First come named moves, each a turn or a mirror, each shown by rows before and after it. For each pair of rows after them, which moves, in which order, take the first row to the second? The first pair is done for you.
gatum (before -> after):
[ 25.4  -8.6   8.8  -1.7  16.5 -12.0   8.4  21.2  17.2 -34.1  16.4  -3.2
 -21.8   6.6   5.2]  ->  [ 21.4 -10.2   9.7   6.2   6.5 -18.3  13.7  23.1  22.2 -29.6   9.1   3.3
 -21.8  10.9   2.8]
[-11.0  18.9  -9.2  31.3  11.9 -10.8   6.9  14.4  13.6  -6.5 -28.9   1.1
  -5.2  -3.8 -12.7]  ->  [  7.1  -2.3 -14.8   2.0  27.4  10.5  -8.7 -10.0   7.6 -22.8 -16.4 -14.3
 -11.9  -9.4 -23.4]
[ 14.2  10.0 -24.8   4.0   8.6  38.7 -21.5 -33.8 -15.4  11.9   7.0  -2.9
   7.2  -4.3  -1.2]  ->  [ -8.6  34.4 -17.7  36.8  -3.2  19.3  -0.4  -8.0  -7.0  35.6  -4.3  19.6
  17.1   6.0  12.9]
[  4.0 -13.8  26.8  -0.3 -38.8 -15.9  12.8  12.9  12.0  31.1   9.1  19.2
 -12.6  31.6  14.0]  ->  [ 20.6 -35.9  16.1 -29.5 -14.9   1.5  -6.6 -20.7  -0.9   6.0  11.2   0.0
 -17.9  19.4   8.1]
gasi (before -> after):
[-17.9   6.1 -25.9   7.4   3.9  -7.9   3.6  17.9   6.1  31.9 -18.5  11.0
  13.6 -16.7  22.2]  ->  [ 15.5 -29.7  -5.0 -28.6   7.3  -8.1   9.9  35.1  14.8  -0.9   5.1 -12.2
  -5.8 -13.5   8.6]
[-16.5  -9.6 -12.4 -25.7 -33.8  -7.6 -20.8   7.4   4.0  11.3  30.1   9.4
  21.2 -12.7 -12.2]  ->  [-22.1  -5.3 -16.6 -20.5 -35.2 -13.0 -20.9   2.8   3.0  13.7  18.9  11.3
  23.7  -7.4 -13.7]
[-32.4 -17.6   2.1 -27.4   4.2 -27.3  13.9  20.6   7.9  -1.3  18.8 -24.2
 -27.8   4.9 -11.5]  ->  [-58.3  11.6 -13.3   8.0  -0.3 -20.4  11.9  12.9  -9.1  24.9  -0.6  -7.6
 -13.7   7.0  -4.7]
[ 13.1  20.0 -23.2  -5.6  27.7  26.5   4.5 -35.7 -39.6 -38.6  -6.7 -10.9
 -15.4  -2.6 -18.2]  ->  [ -1.0  20.6 -25.7  -0.9  32.4  24.7  -1.7 -39.7 -35.3 -35.8 -10.4  -4.9
 -13.0  -3.2 -17.3]
dob (before -> after):
[ 15.1  -5.0 -10.6 -37.8 -32.4  10.7 -22.5   2.0 -15.1  26.6  24.7   4.4
  16.4  -0.3  -4.5]  ->  [  4.0   5.8  -4.4 -16.1 -39.2   0.9  -6.5  12.3  -0.7  34.4  21.2  17.6
  17.1  -4.1   5.8]
[ 29.9 -25.6  21.0 -44.8 -12.2  -4.2  -7.6  13.6   5.3 -18.8  35.4 -10.3
   1.7   5.8  -7.2]  ->  [ 19.4  -8.7   3.2 -43.7 -14.7  14.0 -34.4 -17.6  -9.5   7.6  31.2   2.4
  15.2   6.0 -13.8]
[ -6.2 -12.7 -17.3 -37.4   1.2  10.8 -11.2 -32.8 -16.6 -10.8  14.1 -24.0
  13.0  19.6   7.8]  ->  [-28.0   7.1 -15.9 -19.3 -10.5   1.4 -12.4 -30.4 -14.0  11.8   6.5  -3.3
  28.2  16.6  17.5]
Now pairs of rows:
Each pair is 2 to 3 moves apart.
[ 17.5 -20.8   9.5  16.8  21.5 -26.6  15.7  43.7  13.4 -26.4  -3.9 -33.3
 -41.0 -22.0  17.8]  ->  [ 12.7 -23.7 -34.7 -23.9  24.0  12.9 -41.7 -29.0 -17.5   4.8   3.9 -32.6
 -24.3 -25.5   2.1]
dob dob gasi
[-22.4  25.2  -2.6  -7.2 -28.1  -5.1   0.4  -7.7  -2.0  42.8  -7.3  21.0
  11.6   1.3 -19.1]  ->  [-18.2  22.7 -17.9   4.7 -10.5   3.8  -8.7 -32.3 -10.1  26.3 -19.3   8.0
  -3.7  -5.5 -22.7]
dob gatum gasi
[ 29.4 -24.7  10.6 -40.9 -10.9   2.5 -14.5  -6.2   0.3   3.2  34.7  -5.8
  16.3   0.6  -7.7]  ->  [ -9.7   6.5 -11.9 -10.3 -10.4  18.2 -24.7 -33.7 -18.4  28.6  15.3   2.7
  32.1  -4.1  -4.0]
gasi gatum
[ 30.2 -16.3  28.7 -18.8  15.5  18.0  -9.4  13.6  29.3 -40.5 -10.9 -39.5
  -0.2  16.5 -11.5]  ->  [  2.9  14.8   2.1  14.7  14.8  41.8 -32.9 -39.0  -4.9  -7.4 -37.7 -26.5
  14.7  11.2  -5.5]
gasi gatum
[-21.0  20.7   2.9   7.6 -19.4 -10.7  -2.9   4.6 -13.9  40.8   0.6  25.8
  14.3   2.7  -0.5]  ->  [  4.4  -4.4  -2.5 -33.6 -23.8  -3.5 -17.8   1.1 -11.1  28.1  22.0  15.6
  10.4   3.3 -13.7]
gasi dob dob
[-29.7  16.2  -2.8  32.4 -17.9 -16.9  17.5  18.0  -8.9  -1.8 -25.4  28.2
  -5.7  14.6  21.7]  ->  [-10.9   0.0 -26.9   2.9  11.3  21.2 -21.8 -43.1 -29.5 -12.6 -20.8  -1.1
 -13.1  -5.1  11.9]
gatum gasi
[ 13.3 -14.5   3.0 -22.9  -6.2  -5.8   7.9  27.6  11.2 -13.5  19.1  -6.1
   1.6  12.0   1.7]  ->  [ 21.5 -16.8  -2.0 -17.5  13.5   4.9  -0.4   6.9  -3.0 -27.6  11.6 -19.2
 -17.7   9.4  -2.0]
gasi dob gatum
[-26.8  35.7  -0.3  -1.8 -28.0  14.5   2.6  20.7  -7.0  16.3  -0.2  32.9
   7.6  10.2  25.8]  ->  [ -6.9   7.2  12.0 -28.2 -33.4   6.0  10.7  39.5   8.4  -2.3  15.8  22.7
  -0.6  18.5  22.1]
gasi dob gatum
